Where one turn sends some rows of the set: a few examples, then the rows asked:
Q_118: [  8.3 -11.2  -2.9   1.5   2.0   7.4   4.1  -6.6  25.0 -26.8   2.2 -21.7
  -6.0 -18.1  27.8 -24.2]
Q_791: [ 12.4  -5.4   4.9   5.4   4.2  12.9  -1.6  -7.2  26.8 -26.5   4.2 -17.8
  -5.0 -19.5  30.5 -23.1]
Q_153: [-13.8 -25.1 -11.2  28.4  -0.2  -5.3 -16.8   7.8 -15.0  14.2   0.6 -38.9
 -10.4  -2.8  23.8 -34.3]
Q_936: [-12.7  -3.8 -32.9  22.6 -24.1   4.9 -37.5  22.2 -21.6  -5.9  14.7 -25.7
   1.6   9.3  49.1 -16.9]
Q_66: [-36.3 -24.2  18.2  19.0 -17.4   8.9  -8.5  10.9   3.0 -23.9   9.0   3.5
  -1.1   4.9  16.6  25.5]
Q_23: [ 13.9 -11.4 -14.8  13.9  -0.3  32.7 -31.2  20.1 -18.8 -43.2  27.9  -5.7
 -13.8 -21.8  18.9 -12.6]
Q_414: [-45.7  -4.3  -1.0  25.1   0.3  -3.0 -34.4  15.2   9.5 -11.7  -2.6  11.9
  13.8 -17.5   9.9  15.1]
Q_606: [ 10.9  -9.6 -23.5  -3.1 -14.5  20.6 -24.4  27.0 -19.6   6.7  24.4 -36.9
  -5.2  -4.4  40.1 -17.9]
Q_878: [  7.1 -18.8  -5.7  24.6  -7.5   5.2   0.5  11.3  -1.2   5.5  29.4 -26.3
 -18.4  -9.3  37.6 -33.6]
Q_211: [ -2.0 -13.6  11.5   3.8   8.8  19.0  -1.7  -8.8  21.1 -33.2  -2.0 -22.1
  -3.7 -20.7  24.1 -23.4]
Q_646: [-19.1 -26.7 -16.5  19.9 -11.1 -14.2 -18.0  -2.2 -14.9  19.3   8.4 -29.4
   1.7   3.3  21.9 -33.4]
Q_390: [-30.5  -6.0   7.1  14.3  -4.6   2.4 -28.2 -10.8 -38.4 -37.8   6.9 -12.8
  -4.4  -1.3  22.4 -31.8]
Q_261: [-35.9   0.5   1.1   9.2  -1.4   3.9 -30.1  -9.0 -34.7 -38.5   0.4 -15.8
   0.5  -1.1  25.9 -31.1]
Q_300: [  1.1   6.7   3.0  15.6 -22.4  15.0 -45.5 -12.4   9.2 -26.5  16.6  11.7
  22.9 -20.7  33.9 -27.8]
Q_933: [-10.4  -6.0 -15.3  27.2 -32.1   7.1 -30.9  14.6 -14.5  -7.2  14.3 -27.2
  -0.1  13.0  55.9 -21.8]
Q_568: [-23.4 -12.9  15.8  10.4  -6.0  25.0 -53.7  32.6  -4.8  -2.4  -9.9   2.4
   6.0 -24.3   8.0  22.1]
Q_823: [ 13.9   8.5  -6.0  13.9 -23.0   3.9 -42.8  -6.2  13.6 -15.4  10.7   8.7
  18.2 -22.4  34.2 -29.6]
Q_51: [-18.6 -32.6  31.0  14.4 -10.6  28.8 -29.7  29.8  -6.2  -6.7   0.4  -0.4
 -10.6 -12.5   7.3  25.4]
Q_706: [-36.1 -19.0  19.3  15.9 -25.3  12.9 -13.3  25.4  14.3 -17.8   8.9   6.6
  -3.4  -7.7  18.5  23.9]
Q_563: [ 16.3 -17.8 -16.2 -25.2  -5.7  13.3 -39.8  -6.3 -12.8  -0.5   0.2 -18.8
  13.1 -19.8   4.2 -20.8]
Q_355: [  2.9  -7.3 -20.6   7.2 -12.3  -1.6 -36.9   5.9 -11.5  28.5  21.6 -18.1
  13.3 -18.7  24.4 -39.8]
Q_750: [ 27.2  -9.6 -18.1   7.0  -1.4  24.9 -21.6  18.8 -10.8 -33.5  26.8  -8.8
 -15.7 -23.2  20.3 -11.8]
Q_675: [-17.7 -33.8  30.6  15.5 -15.0  27.1 -32.6  32.0  -6.8  -6.5   1.3  -6.6
 -13.7 -16.7   2.4  20.6]
Q_601: [-32.8  -0.6   4.0  17.3   0.0   0.4 -37.0  -6.4 -38.5 -34.3   1.3 -16.3
  -1.6  -7.2  23.6 -35.2]
Q_620: [-36.7   0.3  22.4  -3.4 -21.9  14.0 -24.9  14.9   1.0  16.8  39.2  -1.3
  -4.7  -7.0  44.7  -8.6]
Q_626: [ 16.9   7.5  -1.3   7.9 -21.2   8.0 -41.7 -12.8  14.6 -13.5  18.5   6.0
  18.1 -18.9  31.6 -28.0]
Q_361: [-30.5  -4.5   8.1   9.0  -4.9   7.3 -34.3  -8.3 -41.4 -36.5  -2.4 -21.1
  -5.4   0.7  27.8 -28.8]
Q_628: [-41.1  -8.4  12.4  14.0  -5.3   9.5 -38.5  22.9  15.7  -1.2  -5.2  17.4
  13.4 -24.1   7.0  17.8]
Q_636: [-44.0  -8.3   7.8  17.6 -10.4   2.4 -36.3  21.0  17.4  -2.3   0.7  11.7
  11.5 -25.6   4.7  13.2]
Q_692: [-28.9  -8.2  11.0  16.9  -2.7  22.1 -59.8  23.4 -10.1  -4.5 -19.6 -11.0
   8.2 -18.5   8.1  13.5]
Q_333: [-40.2  -2.7   2.6  -9.9  -0.7  10.7 -31.3  21.6  -8.9  28.0  34.4  -4.1
  -4.6 -21.0  22.5 -13.4]
Q_448: [-29.1   3.5   8.2  -0.2   2.6  27.5 -38.5  39.4 -13.2  15.4  29.2 -17.8
 -19.8 -22.4  36.8  -7.4]
Q_902: [ 27.4 -14.6 -18.1  13.3  -9.4  22.6 -25.0  17.8 -14.1 -34.8  26.6  -7.1
 -15.6 -17.5  19.8 -14.1]
Q_538: [ -4.8   5.5 -14.1   6.8 -23.2   1.3 -16.1   3.1  14.4   6.8  19.6 -20.8
  10.7  -3.3  55.6 -29.1]
Q_937: [-26.2 -10.2  34.2   7.7  -4.1  23.0 -19.6  21.0  -2.7  19.8  24.2 -19.7
 -23.5 -17.0  38.7 -17.2]
Q_373: [ 18.9 -15.4 -19.1 -23.3  -3.4  14.6 -37.7  -6.2 -11.2  -3.3  11.0 -13.3
  15.7 -21.2   4.8 -14.7]
Q_357: [-16.1 -31.6  27.9  23.5 -15.8  25.4 -38.4  20.6 -20.5 -12.9  -6.6  -7.3
  -9.1  -3.4   6.6  18.9]
Q_190: [ -0.5 -21.7 -13.1 -24.3   0.6  18.2 -37.5 -11.3 -13.3  -9.2   3.2 -14.5
  20.7 -23.0  -0.1 -18.4]
Q_994: [-27.0 -10.6  11.0   6.7 -10.9  25.5 -57.6  35.0  -2.9   1.6 -11.7  -5.3
   5.7 -24.1   5.7  17.5]
Q_143: [-34.3 -19.6  22.6  14.5 -15.1  14.3 -18.8  21.5  15.1 -17.8   6.3  13.7
   0.0  -9.7  17.4  27.2]

Q_601 turns into Q_361
Q_448 turns into Q_937
Q_878 turns into Q_538
And these:
Q_636 turns into Q_994
Q_902 turns into Q_118
Q_933 turns into Q_646
Q_626 turns into Q_373
Q_628 turns into Q_568
Q_414 turns into Q_692
Q_211 turns into Q_300

Where one turn sends some rows of the set: a few examples, then the rows asked:
Q_853: [ 26.2  24.9   2.7  19.6  12.8 -21.4   6.7  13.2 -13.8  -7.7 -11.7 -35.1
  18.2 -16.7  -6.3  18.8  12.7   6.7   1.3  13.0 -15.5  -5.4   9.2  -9.1
  34.4  -7.1  45.2   9.9 -16.7   5.9]
Q_519: [  2.2  14.1   0.7  25.4   9.3   6.4 -16.6  34.3  -8.7 -26.4  -7.1 -37.7
  16.2 -18.4 -17.4  -1.3  21.7  11.1  26.1  -9.8 -11.2 -41.9 -10.1 -16.9
  32.0 -20.5  19.4  -7.7 -21.5  25.4]
Q_615: [ -3.1   4.9   4.2 -10.0 -35.2 -20.1 -12.5   3.2 -16.8  17.7 -28.9  14.9
  22.3 -18.7  18.0  22.8  15.5 -15.9 -16.8  -3.8  -7.6   6.5   6.1  -8.6
  21.9  -3.0   2.4 -23.8  21.6  12.3]
Q_518: [  8.7  15.3  -5.4  -1.9 -35.0 -11.6 -25.2  30.6  -5.3  17.9 -28.6  17.0
  18.3 -22.1  -1.9   3.9  24.8 -25.0  -8.8  -0.2   1.8  -4.2 -13.8 -16.6
  20.4   6.3   8.5 -14.3  28.0  11.2]
Q_897: [ 18.0   8.6   2.8  12.0  12.3   5.4  -2.3  16.4  -8.1 -31.2  -6.7 -38.1
  -1.1 -10.2 -14.3   4.4  27.4   3.3  22.6  -7.5 -11.3 -38.3  -8.2 -19.2
  33.5 -25.9   9.1   0.5 -26.6  19.2]
Q_819: [ -7.1  12.7  -1.6  -2.4 -36.5 -17.2 -26.1  22.0 -11.4  19.5 -29.7  15.8
  29.9 -26.3   9.5  13.4  17.0 -15.4 -12.5  -2.6  -3.5   0.7  -3.4 -11.4
  19.8   4.2   8.6 -23.9  26.2  17.3]
Q_481: [ 25.2  10.8  -4.1 -13.5 -31.6  -9.7 -11.1  15.0  -5.2  11.5 -27.9  14.0
   4.0 -16.2   2.1   6.8  29.9 -27.3 -11.6   6.4   1.3  -3.1 -13.0 -17.7
  22.6   1.3   1.3  -8.7  24.7   3.3]
Q_367: [  1.4  56.8  10.9  13.5 -28.3  13.4 -11.2  24.0  23.0  12.1 -27.9  33.9
  24.0 -11.8  -8.7  21.4 -45.7  -7.5  23.2   0.7  -3.9 -24.6 -17.1 -10.4
  13.2  -2.4  -0.8 -34.2  -2.4  18.4]
Q_173: [ 26.6  25.0  -0.1  23.0  11.8 -19.1  -1.0  24.2 -11.7  -5.6 -11.6 -34.6
  21.8 -19.7 -10.0  15.6  12.4   6.5   4.6  13.3 -13.2  -8.8   6.7  -9.6
  32.5  -4.2  49.7   7.9 -13.8   8.5]
Q_401: [ 20.5  22.2   5.1  20.5  10.9 -24.1   6.4  10.1 -17.7  -4.1 -11.8 -34.2
  22.5 -17.6  -0.3  25.1   9.1  10.5  -2.5  10.0 -16.8  -3.4  14.9  -4.7
  32.4 -11.3  45.8   3.4 -17.4   8.3]
Q_272: [ -6.6  25.5   6.2  -2.5 -22.9  22.2   1.4 -23.2   2.3  -5.1 -28.9  24.1
   8.3  -3.9   5.7  32.2 -28.3   0.2  34.0 -22.7 -19.4 -25.7  -7.6 -17.5
   9.0 -21.9 -19.4 -44.0 -26.6  27.2]
Q_516: [ 26.4  56.0   7.9   7.0 -24.0  16.7  -0.9  24.5  28.2   6.7 -28.3  30.3
   2.5  -5.7 -16.3  14.4 -33.5 -15.8  24.5   7.0   0.9 -27.1 -26.6 -13.1
  13.3  -3.5  -9.8 -18.0  -5.1  10.3]
Q_332: [ 12.9  44.4  20.9  -5.1 -24.4   4.2  18.5 -15.1  15.9   5.8 -29.8  33.1
   4.1  -4.3   9.6  38.5 -42.2  -7.7  13.8  -0.1 -10.2 -15.7  -2.3  -3.0
  14.8 -13.0 -15.9 -30.7 -13.2   8.4]
Q_876: [-18.3  10.1   6.4  26.2   7.8   1.6 -18.7  24.5 -16.6 -23.3  -7.8 -34.2
  30.3 -21.3  -7.2  10.8  12.5  19.7  22.6 -15.8 -17.6 -37.3   1.7 -13.1
  32.1 -23.7  21.8 -18.7 -21.5  29.5]
Q_802: [-13.6   2.6  11.8  16.3   9.1  -4.7  -4.3   1.0 -21.1 -27.2  -8.1 -37.1
  21.7 -16.3   5.3  22.5  11.8  18.6  16.7 -16.0 -19.9 -30.0  11.8  -8.1
  33.3 -29.7  13.3 -18.8 -28.8  25.4]
Q_872: [-16.6  33.0   2.7   9.1 -23.8  27.6 -15.8  -1.6   6.1  -2.7 -27.7  28.9
  20.4  -9.0  -3.3  24.6 -31.5   2.0  38.5 -21.8 -16.1 -30.3 -13.5 -20.2
   8.5 -14.6  -8.1 -49.7 -19.3  35.2]
Q_413: [ 19.5  33.2  -3.7   0.5 -18.8  34.6  -6.5   3.9  16.3  -9.6 -28.8  23.3
  -8.5   1.8 -18.0   9.7 -15.6 -14.6  44.3 -11.9  -8.1 -36.0 -29.1 -28.6
   7.2 -12.9 -16.3 -28.0 -19.9  19.9]
Q_715: [ 34.8  45.9  13.5  -5.8 -23.4  13.9  16.7  -1.8  22.3   1.7 -30.7  30.6
  -7.5   0.1  -5.7  24.9 -33.0 -16.0  19.3   7.6  -3.3 -20.8 -17.0 -10.7
  15.5  -9.2 -15.9 -17.5 -11.6   2.6]
Q_346: [ 19.2  26.2   2.3  -8.0 -19.4  28.1   9.7 -22.3   9.0 -10.9 -28.0  23.3
 -12.2   4.5  -3.1  22.5 -16.5 -11.4  36.8 -13.6 -13.5 -29.5 -16.9 -22.0
  10.5 -20.4 -22.6 -30.6 -24.1  19.9]
Q_572: [ -1.8  36.5  -3.3  12.9 -23.3  31.9 -17.5  14.8  14.4  -3.6 -26.4  26.3
  11.8  -4.7 -16.6  10.1 -22.6  -6.7  43.7 -17.5 -10.1 -36.0 -29.2 -26.3
   9.8 -11.0  -8.1 -38.7 -16.3  29.1]
Q_245: [ 16.8   5.4   0.8 -18.5 -33.4 -18.1  -2.8  -1.5 -13.1  14.2 -27.3  13.6
   7.8 -14.1  11.8  17.7  24.0 -24.0 -17.8   1.6  -3.7   4.2   0.2 -12.5
  20.7  -2.4  -2.5 -12.1  21.5   5.8]
Q_505: [ -5.9  50.6  17.5   8.2 -28.0   6.2  -0.1   1.5  13.7  10.3 -30.6  32.9
  24.3 -10.8   7.2  36.7 -48.6  -0.2  17.7  -2.7 -10.2 -17.8  -3.9  -3.8
  14.3  -7.1  -6.3 -41.1  -9.6  19.2]
Q_735: [ 10.0   1.2  10.8   8.0  11.6  -0.8   9.4  -4.3 -17.6 -33.7  -6.2 -38.0
   2.2 -10.9   0.4  17.6  21.7  10.0  17.5 -10.2 -17.5 -32.0   8.8 -10.5
  34.4 -33.0   7.6  -6.7 -31.2  16.7]
Q_995: [ 16.2  28.1   2.1  26.3   8.8 -18.9  -4.5  26.8 -12.1  -2.5  -9.9 -34.0
  28.6 -20.5  -7.3  17.1   8.3   8.9   3.3   8.9 -14.9  -8.2   8.2  -9.1
  32.2  -5.2  51.1   4.5 -14.9  12.2]
Q_493: [ 11.5  24.7   3.1  25.9  10.9 -24.4   0.4  17.1 -17.0  -3.0 -12.2 -33.8
  32.5 -20.7  -0.8  23.5   6.0   9.6   0.4   9.7 -18.2  -4.1  14.3  -4.9
  31.1  -9.5  50.2   0.0 -13.8  11.2]

Q_995 turns into Q_173
Q_272 turns into Q_872
Q_897 turns into Q_735
And these:
Q_367 turns into Q_516
Q_481 turns into Q_245

